which system made each run
U, trace 1 (10 x 18)
[[-34  37 -40 -25 -12  -3  11  -3  15  -1  32  23  35  45   9 -17  17  13]
 [ 16 -20  11 -28  -3  46  16   4  -7  10  12  60  18  15 -11 -40   2   2]
 [ 36 -11  19  32  -9  51 -25  12  30 -12  19   7 -28  27   0  -4  -1  18]
 [ 13  16 -24  42  26 -25 -20  26   8  25   3  10 -28  45 -14  -4  28  -5]
 [ 26 -27   7  17  42 -22  10  12 -19  31 -27   7 -12 -23 -16 -27  -2 -28]
 [  8 -32  25  36   1  -2   7  -5  10  -6 -23 -46 -19 -40  -3  26 -15  -1]
 [-39  16  -9   2  -6 -47  -8  -1 -11  -1   0 -38  -9 -13  -8  44  13   3]
 [-21  13  -8 -55   4 -30  18 -10 -28   7   5  -9  21 -35  10 -14 -10 -12]
 [ -5  -3   7 -33 -39  37  32 -25  13 -19  -1  -8  20 -18  23   4 -18   8]
 [-13  29  -6 -18 -40  25 -14  -7   1 -20  17  22   2  40   1  31  13  18]]
R, trace 2 (10 x 18)
[[ 33  -4 -24   7   3 -34   9 -28  20  -3 -40  20  -1  18  27 -16   6 -35]
 [ 28 -41  11  44  -5  10 -17   0   5 -11 -50  -7 -11   6  -8 -14   8 -17]
 [ 17  -9 -12  -1 -37  22 -18  19  21 -34 -29 -24   9  14 -16 -18 -35   9]
 [  0 -19   1 -33 -37  25  12 -16   3 -27 -13  35  37  10 -14  -6 -19   4]
 [-23 -27  37  -6 -19  54   2   0 -16  -7  10  15  10 -12 -14  16  12  19]
 [-30  22   6 -33 -16  29  -2  32 -16   9  35 -15  -7  -7 -10  13  -3  28]
 [-24  28  -7 -35  21 -14  32   2 -18  29  36  20  13  -9  -5   8  -2   8]
 [ -8  19  18  19  46  -7  18 -13 -17  31  25   3 -12 -20  24  19  19  -4]
 [ 17  36  -8  17  28 -28 -22  10 -12  22   7 -27 -37   1  19   2  11 -11]
 [ 30  10 -29  14  26 -57 -10  -5   5   5  -9  -1  -2  14  -7 -21 -14 -22]]
Y, trace 3 (10 x 18)
[[-25   2  -1  18  18  -5  -9   6 -34  15 -25 -13   5   1  12 -19  46 -17]
 [ 13  -4  21 -18   0  -3 -25   1 -45  15  26   3 -26 -17 -22  -2  12  -3]
 [-11  11  -8 -27   3 -35  -2  21   0  -1   9 -27  -4 -26 -16  11 -34   6]
 [ -5 -10 -16 -31  -2 -26  23 -11   6   1 -29   9  13 -12  17 -19  -2 -24]
 [ 30 -14  17 -15 -10   9  14 -34   2  -5   5  38  -5  -5   1  14 -10  -7]
 [  5  17  -8  15   3  -4   9   4  38  -8  10  14  -1  18  -3  35 -27  18]
 [ -1   6 -21  28  12   1   5  -2  30  -2  -7   0  15  29  24 -24  14  -3]
 [ 12 -18  19  37  -1  24 -14 -24 -18  -5  10  -2   6   9  -8 -12  24   1]
 [-19  -2   4  20  -9   2 -22  21 -10  -1  13 -15  -9   9 -35  20   9  18]
 [-20   2 -20 -18  -9  -6 -11  34  -1   7  -4 -32  -8   2  -1 -32  12  -1]]
R, trace 4 (10 x 18)
[[-17 -30  14 -14 -26  20  -3 -23  22 -46 -25 -28  33 -28  38 -14 -13   1]
 [-23 -21  13 -43 -32  41 -27  18 -12 -16 -20  15   4   4  22 -35  30  -5]
 [-32 -14   4 -14  15  39   4  57  -1  11   9  16  24   5 -23 -39   0  22]
 [-14  32   3  -1  22  45  30  11  20   7  32  25  27  11  21   6 -19  26]
 [ 11  43  10   5   8  28   6  -9 -26  25  24  40 -19  27  11  27  25   3]
 [ 19  26  -6  29  18 -14  -4  13 -32  35  29  -8 -25  13 -48  15   3   7]
 [ 25  23 -15  15  11 -46  16 -32   8   3  32 -22  -1  -9 -16  22 -35   4]
 [ 24 -11   9  -1 -10 -44  -7 -57  -2  -8   1   1 -23 -16  20  23  13 -24]
 [  2 -40   6   2 -11 -39 -35  10  -2  -6 -22 -32 -36 -19 -10  -5  20 -17]
 [-18 -26 -20 -18  -5 -32  -3  23  39 -21 -27 -27  13 -15   3 -22 -24  -4]]
C, trace 5 (10 x 18)
[[-46  -6   3  -8   8   3   2  12  23  14  34 -15 -16  -6  38  -5  48  10]
 [ 15 -29  15 -16 -12  19  -2 -13  -7  11 -11   9 -29  -8  34 -32  43 -25]
 [ 33  35  -1   5   9   2   5  -4 -25  21 -34  -8 -38  -3  29  14   7 -26]
 [  9  38 -49  -7 -13 -37  16  -7   1  14 -13 -11  -4  29   2  -6   4 -17]
 [ 42  -8 -24  -7 -15 -21   9 -19  11 -11 -14  21  15  20 -26 -21 -32 -13]
 [ 16   5   0  24  14  -9   5  11  14 -13 -14  21  14   9 -32  33 -49  11]
 [-35  -3  -6  13   2  -9 -17  18  20 -18  23  13  25  24 -31  20  -4  28]
 [-19 -33  27   6  -1  25 -34   1   9 -31  23   8  25  -3  -3 -15   5  22]
 [-29 -14  38  16   9  37 -12   9 -10 -11  -7 -22   4 -30  25  11   9  11]
 [-38   6   8 -18 -15  14   0   7 -31  13   0 -33 -13 -18  18   2  39  -2]]
Y, trace 6 (10 x 18)
[[  3   9  21  22  27   6  -9  13 -10  18   3 -11 -32 -13  15  19  12  -1]
 [ -3  11   2   8  25 -34 -22  10 -10  11   2 -20 -22 -15  11   8   9  -8]
 [  6  -6   0 -12   7 -43 -20 -17 -13  -1   3 -10  -8 -16   4  -8   8 -18]
 [  7 -11  -1 -22 -15 -35 -11 -25  -4 -15   7   8   4  -8 -13   7  -9  -7]
 [  0  -4 -17 -22 -23 -18   4 -12  22 -18   4  14  14  12  -9   6 -16   3]
 [  6   0 -14  -5 -21  14  14 -14  22 -14  -1  14  21  20   5 -10  -7   3]
 [  3   2   2  19 -12  36  12  -7   6  -6  -2  12  17  20  -4   4   0   9]
 [ -6  12  -1  26   4  30   2  19  -1   8   0   1   3  20  -9   3   9  13]
 [ -5   6   2  19  15  19  -6  26 -12  15   1 -18  -5   2  -2 -19  12   4]
 [ -8  -7  15   4  13   5  -9  15 -27  12  -6 -20  -9 -21  -5  -9   8  -3]]
E, trace 7 (10 x 18)
[[-25  -4   4 -34 -28   1   6  13  33 -13  18 -51 -19 -35  19  18 -21  18]
 [-16  16 -19 -62 -56   3   7   9  12   1  25   2 -26  12  -1  15   8  13]
 [ 30  29 -20 -36 -23  31  21  -4  23  13  18  38 -21  33  27 -12   3  -2]
 [ 23  22 -10  16   5  18  52 -19  20  21 -27  46  -9  27  22  32   1 -12]
 [ 17  -2   5  30  14  -4  18 -18 -29  14 -31  62  11  27 -34  31   9 -16]
 [ 25  -6  13  54  47  -6 -25  -5 -29  -4 -11  30  35  16 -33 -18 -12  -6]
 [-19 -23  13  55  54 -24 -24  10   2 -17 -19 -25  37 -21  -6 -14 -15   0]
 [-51 -40  23   9   7 -21 -44  27  -8 -21  -1 -50   6 -39 -15  -1  11  11]
 [-26  -3   6 -27 -27   6 -51  25  -6 -17  42 -65 -17 -19   3 -27  12  22]
 [-13  22 -24 -46 -41  12   8   7  27   1  25 -59 -25 -11  48 -25  11   8]]
X, trace 8 (10 x 18)
[[ 13  -7  14  -1 -20  -3  -8  -8  -5  -6 -19 -20 -30 -19   5  24  -2  -8]
 [  8  28 -13 -31 -17 -17 -18  -4 -11  -8  -8 -10 -14   1  20   4  -5 -11]
 [  5 -11  -5 -27   1 -12 -16  -2   2 -11 -14  18  10   1  19 -31   3 -16]
 [  9 -22  19 -16  -6  17   2 -11   1  -8  -7  44   4  -2   2   6  -3  -3]
 [ -3  27  -3  -9  -2  12   8  -1  -5   2  17  34  10  21  -6  19  -4  11]
 [-15   9 -15  17  21  -3   2   7   2   6  13   8  28  20 -10 -22   6   9]
 [ -7 -29  15  35  13   9  13  -2   5   2   1  -4  14  -8 -20   1   2   8]
 [ -4   9   5  16 -10   4  12   0  -7   6   9 -24 -11  -7 -20  34  -6  13]
 [ -8  21 -18  -1   0 -18  -7  13  -5   7   4 -42  -6  -3   0 -11   0   1]
 [  4 -27   6  -5   2  -7  -5   4   7  -3 -16 -22  -8 -25  13 -25   1 -12]]
X, trace 9 (10 x 18)
[[ 38 -14   2  20   0 -18  17 -32  19   4 -29  65 -24  26  -3  44   6 -21]
 [ 26  40 -18  21  -8 -18 -40 -12 -35 -10   5  34   5  59 -39  16   3  -2]
 [  5  -9  -5  34  18 -25 -42 -24   8 -43  27  -2  56  18 -22 -31 -23  13]
 [-39 -60  24  12 -18 -14  -8 -11  20 -34  20  -6  27 -23 -45  29  -9  25]
 [-55  16  12 -24 -41  26 -10  17 -29  -8  31 -44   3 -16 -24  33   7  34]
 [-46  23 -14 -31   2  19  16  19   1   6  16 -65  20 -30  43 -40   4  10]
 [-18 -40   6 -23   1  20  60  15  19  28 -43 -14 -14 -43  39 -25  17 -22]
 [ 36  25   4 -22 -11  39  47  14 -25  45 -42  22 -52  -4  17  24   4 -24]
 [ 62  64 -36  -2  33 -13   8   9  -3  28 -17  30 -18  37  23 -21 -21 -28]
 [ 52 -29  -8  38  49 -46 -20   1  24   1 -22  58   0  27 -16 -29 -12 -26]]
U, trace 10 (10 x 18)
[[ -2  -9   3   5   6  18  19  28  39  10  16   7 -15   3  -6  13 -15  20]
 [ -3   8   6   0  19  -6   4  19   7  26  16  20 -34   3   4  24  13   4]
 [ 19   6  12  -1  24  -7   7 -10 -10  21   8   5 -25 -17  25  -2  10 -15]
 [ 15  -3   7  18  -6   1  16 -34  -7   4 -10 -14 -11  -9  17  11  13 -14]
 [  2   2   0   6 -21 -19 -12 -32 -24 -10  -4 -11   0   2  -9  16  15 -10]
 [  6   3 -10 -17 -14 -24 -16 -17 -13 -18   0 -12  17  -1  -9 -18 -10  -8]
 [ -2 -14 -13 -14 -23  -1   6  -2  18 -19 -16  -2  21   6  -6 -15 -14   0]
 [-16 -11   1 -13 -16  11 -14  22  13 -16 -10  15   6  14 -10   7  -4  10]
 [-11   9   0 -11  15   7 -22  34   8  -3   3  12  -1   8  10 -12  -3   8]
 [ -5   3   1  11  24  19  15  21  10  14  -7   7   3   3  16 -16   4   1]]
C, trace 11 (10 x 18)
[[ 43  -7  12   4 -10  42  12 -44  -5 -19  -6  21  31   4  14 -33 -15  -9]
 [ -2  21   3  47   8  25  41  -1 -13  15 -30 -17   9  -1 -16  44 -13   6]
 [-19   6 -25   6 -29 -13  -1   0 -16  11  36 -21   2  27 -50  -1  27  15]
 [ 36 -29  13   9   3   6 -19 -12  14 -13  34 -23  -1 -15 -11 -42 -22   7]
 [-12 -27  15  27  25  -4  15  28  25   8 -28 -24 -16 -32   5  20 -14   1]
 [-32  -8  -4 -23 -10 -28 -24  29 -12  13   0   7 -28   7 -17  14  36  -3]
 [ 23   9   7 -31   7  -8 -43  -7  -3 -15  24   9  -9  -3  32 -30  -4  -7]
 [ -1   5   0   1  19   3  26  -3  20  -5 -41   3  12 -15  47   3 -15 -15]
 [-17   9 -12 -16 -21  -5  19  -1 -24  12 -29  30   1  17 -18  28  20 -12]
 [ 27  35  -6 -13 -10   5 -18 -22 -21  -6  39  12   7  22 -10  -7 -12   6]]
E, trace 12 (10 x 18)
[[ 32  39   0  -4  -5   9  -6 -27 -37  -3  -8 -12   0  -2  15  -3 -13 -12]
 [  2  12  -5 -19   5 -10  30 -23 -16  -3 -24   2  33 -19  11  -3 -24 -16]
 [ -4 -19  22 -20  10   6  19   2 -12   1   1  27  19 -28 -20  11 -28   4]
 [ -6   8   4   5  17   2  -3  15   4  -1  35  11  15   3 -29   8 -26  25]
 [-27  -5 -14  11  22 -19   0  17  34   2  21   5  15  15   2 -12   7  11]
 [-19 -29  13  12   6   0 -10  11  25   3  10   2 -22   0  13   3  32   3]
 [  4   2   3  20 -20   7 -23  -7  -5  -1  16 -22 -26  13  -2  11  29   5]
 [ 13  11 -20   1 -25  -3  -5 -20  -4  -6  -9 -23  -2  17  10 -23  16 -13]
 [ 19 -13   2 -13 -19  12  17 -12  -1  -2 -33  -5  -8 -14  16 -11  -6 -18]
 [ 18   8   7 -11 -16  12  11   2 -19   2 -21   4  -6  -8 -20  24 -27  -3]]

runs to name
trace 13 (2 x 18)
[[-23  -8 -27  -6 -11  -4  23  -1  10   5   2 -28  22   3   3 -40  18  -3]
 [-15 -21   4 -20 -35  33  16  16 -16   6  -8  -2   3  -2 -28  -6   9   8]]
	U
trace 14 (2 x 18)
[[-17  -4 -18 -22   5 -32  12  14  20  12   7 -18 -10 -12   8 -14   3  -6]
 [-15 -16   5 -30 -19  12  28   5   2  10 -17   1  -8 -19  11   2   9  -7]]
	U
trace 15 (2 x 18)
[[-16  30 -40 -38  22 -53 -17  36  37   7  29 -20  -7   3  25 -35 -14   1]
 [ 12 -49   1 -34  17 -14  14   8  30  -6 -41  56  19 -10  15 -39 -16 -26]]
	C
trace 16 (2 x 18)
[[ 19 -38  40 -20   3  -2  -9 -18  23 -33  11  31   3 -36  -2  24 -46  10]
 [-40  10  20  -4   6  16   7  20  30  -4  11  14 -13  -8  23  63  -2  26]]
	C
trace 17 (2 x 18)
[[ 20   4  -1  -9  -1   7  30  -2  18  19   1 -16 -29 -18  25   0  -6  -7]
 [ 28   5   1 -19   6  -5   7  12 -12  18 -27   9 -28 -12   7  -5  -9 -22]]
	R
trace 18 (2 x 18)
[[  1  22  14   5   0   6 -25  -2 -37 -17 -11 -48   8 -28  -1   9 -25   4]
 [-28  16 -13 -42 -10 -15   2   6 -17  -9   0 -29  28 -21   3 -19 -17   0]]
	E
trace 19 (2 x 18)
[[-40  38 -26 -37 -28   6 -14  21   4 -10   2 -33   3  14  35  -9  20   7]
 [-12  11   1 -48 -21  40  26   5  -8  20  -3   6 -18  -7  46 -15  31  -9]]
	E
trace 20 (2 x 18)
[[ -2  36 -14 -20 -10  12   6 -15 -28 -21 -54  50  48  28  11   8 -14 -16]
 [ -5  13  -4  -2  31   0  17  -4 -25  -9 -25  52  69   9 -21  -9 -36  -4]]
	X
trace 21 (2 x 18)
[[ 14  -2  -4  -4 -12  -7  17  -2  -4  20  42 -18 -15  -7 -41  -1 -11  12]
 [ 26   4 -15 -25 -18 -16  21   1  15  19  20  -4 -32  -3 -16   6 -16  -1]]
	U
trace 22 (2 x 18)
[[-19 -33 -12 -36 -11  -6  -3  29  15   3 -19 -17  -6 -14  16 -51  17 -13]
 [-12 -22  -1 -13  21  25  23  33  31   6 -24  14  19 -10  26 -40 -10  -3]]
	R
trace 23 (2 x 18)
[[ 24 -52   9 -32 -23   9  15   2  47 -17 -11  41  -6  -6  -6  -8 -26  -3]
 [ -9 -17   9  -1 -17   1 -44  25  45 -23  -6  18 -38  22  20  27  17  10]]
	U
trace 24 (2 x 18)
[[-14  28  -1 -16 -20 -13  31 -62 -13 -20  -4 -19  32 -24  29  41 -14  -5]
 [  7  41 -30 -12 -17 -21  29 -34 -15  14  -5  49   7  42  -9  33  13 -13]]
	Y
trace 25 (2 x 18)
[[-14  17   0  33   0  10   4  19 -32  32 -20   3 -27  24 -19  31  45  -4]
 [ 23  20 -11  20  19  -8 -17  -5 -50  25  -2  -5  -2  19 -11 -40  29 -21]]
	E
trace 26 (2 x 18)
[[-31 -26  18 -42 -34   3 -39   1 -18 -30 -13 -33   0 -31  24 -20  20  -6]
 [-41  24 -26 -23 -39  24  -7  16  -2 -16 -14 -47  22  13  27 -31  20   6]]
	U
trace 27 (2 x 18)
[[ 15  26  -4  -6   9  14  17 -27  17  16  88  29   4  21   1  -6   0  26]
 [-15  15 -23  49  15  -3  47 -22  16  11  30 -45  39   3 -13  -6  -9  17]]
	Y
trace 28 (2 x 18)
[[ -3 -28   0  -3   1   7   6 -14  33  -6  43  13  16   8   4 -34  10  11]
 [ -1 -29   4  29 -14  16  21  -6  47  -4   9 -11 -15   5   4  16   6  14]]
	E
trace 29 (2 x 18)
[[-26 -19   5  21  14 -26   1   7 -10  18  -6  -2 -14  -5 -16  18  34  -5]
 [ 12 -13  -3 -19 -11 -22 -15   8   4  14  25 -14 -41  -5  -7 -14  16  -5]]
	Y
trace 30 (2 x 18)
[[ 15 -15 -11  21 -17  31  66 -27  21  12  -4 -11  18   2  -3 -15  -4   0]
 [ 16   8 -31  10 -29   7  45  20   9  23 -30  -9 -13  22 -39  13 -15   0]]
	X
trace 31 (2 x 18)
[[-37   6 -30 -34  -2 -18  24  32  39  -3 -22 -20  14  -7  29 -16 -13  -1]
 [-12 -25  17 -14  10  29   8  40 -16  16 -58  18  -9 -16  11 -13  14 -19]]
	X
trace 32 (2 x 18)
[[-27   8 -14 -56  -8  13  12  17   2   3 -39  43  10  11  45 -20  22 -20]
 [ 13   6  12  -8  20  45  27  -3 -20  12 -34  66  24  13  23 -13   6 -18]]
	X
trace 33 (2 x 18)
[[ 32   2 -22 -24 -24   2  53   9  51  16  -3 -39 -39 -22  18  -1 -39  -1]
 [ 16   6 -24 -49 -37 -30  30  11  15  19 -20  35 -45   9 -26  47 -14 -11]]
	E
trace 34 (2 x 18)
[[  0  -6  12  -6  -6  46  17  -2   6  -3  -5  34  15  10  12  -6   2   5]
 [  3  10  15   2  -6  46  -3  22 -17  11   9  12 -13  12 -14   7   4  14]]
	R
